Each path below is one point turned by a fixed rotation once a step. After each direction that follows a path, write how fast that rotation turns it, in degrees a step (0 if it stays still).
Each turn is a multiple of 5 degrees from 10 to 175, or 0.
Each row of a path follows its step; steps can be skipped.

step 0: 18, -14, -5, 17, -28, 6, 40, -26, -20, -24, -11, -25, -30, -26, -1, 6, 3, -11, -3, 26, 10, -28, 33, -25, 25, -24, -49, 2, -32, -11
step 1: -40, 25, 39, 16, -8, -14, 8, 16, -42, -4, 37, 11, 10, -40, 4, 35, -24, 4, 26, -2, -10, 14, 24, 17, 31, -3, -8, 24, 29, 12
step 2: -15, -3, 3, -19, -9, -37, 47, -33, 16, -24, 26, 2, 1, 10, -9, 2, 41, 8, -35, 21, -10, 19, 21, 13, -36, -21, -7, 46, 0, 8
step 5: 1, -14, -23, 21, -26, 4, 53, -8, 17, 12, 57, -10, -14, -28, 6, -9, 6, 16, 13, -5, 1, 0, -19, -34, 31, -12, -9, 53, -7, 13
step 6: -24, -17, 20, 23, -17, -13, 16, -16, 9, -7, 4, -32, 3, -20, 37, 61, -20, -19, -11, 15, -25, 33, -14, 22, -15, -33, 19, -2, 31, -13
step 7: 13, 2, -7, 41, -12, -8, -1, -32, 6, -27, 25, -19, 44, 3, -33, -15, 27, 26, -36, 3, 16, 30, 35, -27, 2, 5, 8, 7, 38, -4
step 8: 23, 47, -3, 1, 8, -12, 41, -2, 14, 17, -9, -34, 0, 14, 38, 26, -12, -12, 10, 18, 27, -21, 8, -54, 16, -17, -8, 22, 19, -21
step 9: 20, -34, 3, 17, -2, -21, 9, 7, -34, -69, 3, -17, 18, -43, 10, 35, 6, -7, -16, 3, -1, -1, -11, -3, 49, 0, -18, 7, -4, 13
step 10: -22, 24, 0, 15, 29, 2, 27, 35, 12, 8, 60, 3, 39, -1, 19, 10, 10, 20, -9, 13, -1, 14, -8, 12, -7, -1, 15, 49, 39, 23
step 11: 21, -8, -23, 11, 9, 26, 19, -36, 10, -31, -3, -39, -12, 17, 25, 23, 18, -28, -63, 34, -12, -6, -5, -8, -35, -12, -10, 10, 7, -3
2, -8, -1, 12, -4, -4, 8, 19, -6, -4, -4, -5, 16, 7, 12, -21, 0, -2, 14, 17, -7, -6, -12, 1, -3, -1, -6, -2, -8, 5 | 70
-10, -3, -11, -13, -13, -19, 4, 9, 0, -6, 6, 7, -9, -4, 10, 7, 3, -5, 8, -4, -5, 10, -7, 10, 21, 10, 7, 10, -4, 6 | 90
13, -10, -13, 15, -11, -1, 1, -11, -7, -9, -9, 2, -2, -13, -2, -7, 13, 14, -9, -11, 10, 0, -2, 5, -6, 14, -10, 6, -8, 6 | 160

step 0: -10, 4, 17, 8, 26, 6, -11, 16, 3, 3, 6, -19, 22, -63, 17, 7, 20, -1, 10, 20, -42, 36, 16, -30, -14, 10, 26, 6, -44, 25
step 2: -14, 36, 13, 36, 15, -19, -19, 9, 28, 30, 8, -25, 11, -9, 49, -16, 44, 2, -15, -19, -19, 38, -10, -22, 21, -12, 20, 7, -8, -5
step 3: -1, -9, -20, -37, 4, 17, -23, -22, -2, 21, 15, 1, 26, -33, 6, 6, 17, 45, -19, 32, -48, 20, -2, -22, -35, -28, 14, -15, -7, 16
step 4: 16, 24, 20, 25, 8, 15, -14, 4, -1, -14, -29, -23, 12, -16, 24, -50, 58, -20, 3, 32, -2, 34, 33, -7, -21, -21, 1, 8, 6, 24
step 5: 1, 9, -18, 5, 15, -9, -1, 3, 17, 47, 35, 24, 31, -4, 36, -29, 34, 43, 8, 15, -28, -6, -34, 6, 12, -28, 6, 5, 24, 21
step 6: 20, 16, 8, -5, -27, -13, -46, -8, 27, 13, 16, -22, 25, -28, 1, -21, 37, 0, -12, -9, -31, 20, 40, -19, -19, -14, 2, -26, -32, 14
step 7: 8, -1, -10, 24, 23, 22, -27, -25, -11, 7, 2, 13, 25, -4, 0, -23, 27, 13, 5, 79, -26, -20, 18, -12, 13, -32, 5, 18, 16, 17
step 8: 14, 2, 4, 14, 0, -21, -13, 45, 8, 8, 34, -8, 40, -16, 29, -34, 53, -3, 34, -24, -24, 0, 11, -6, -9, 3, 23, 22, -5, 26
step 10: -1, -2, 4, 28, 3, 23, -45, 23, -2, 7, 1, -32, 27, 2, 14, -22, 21, -16, -19, 16, -30, 1, 36, -26, 12, -22, 44, 41, -21, -8
step 11: 32, 3, -31, -10, 35, -19, -14, -3, -7, -9, 25, 14, 37, -2, 29, -5, 21, 28, 38, 30, -11, 1, -11, -21, -38, 1, 38, 10, 23, 15
-3, -11, 3, 14, -1, -10, -7, -1, -1, -4, 19, 0, -2, 0, -9, 7, -4, -6, 23, 2, -8, -16, 16, -3, 14, 4, -7, 5, -6, 6 | 35
-6, -6, -5, 10, 4, 11, -14, 0, -6, 11, -1, -1, -11, 12, 1, -5, 7, -25, -11, 7, 7, 1, -3, -3, 14, -4, -5, 4, 19, 3 | 130
3, 11, 2, 8, -10, 0, -16, -14, 3, 14, 5, -15, 8, 10, -7, 10, -18, 12, -11, -9, -2, 7, 3, -3, 8, -6, 3, -2, 1, -9 | 100
-13, -6, -11, -12, -5, -3, -7, 0, 13, 3, 1, 9, -13, -5, 4, 7, 9, -3, -17, 0, -9, -8, 6, -6, 7, 1, -1, -17, -19, -11 | 110
-9, 6, 2, 9, -16, -2, 7, -8, 4, -23, 0, -5, -14, -6, 0, -15, -1, 10, -9, 11, 8, -6, 9, -2, 5, -13, 3, 9, 6, -7 | 130
-21, 2, 9, 11, 1, 5, 10, -5, -7, 7, -2, -4, -11, -14, 3, 12, 8, 8, 4, -2, -11, 20, -1, 2, 2, -7, -13, -9, 4, 11 | 10
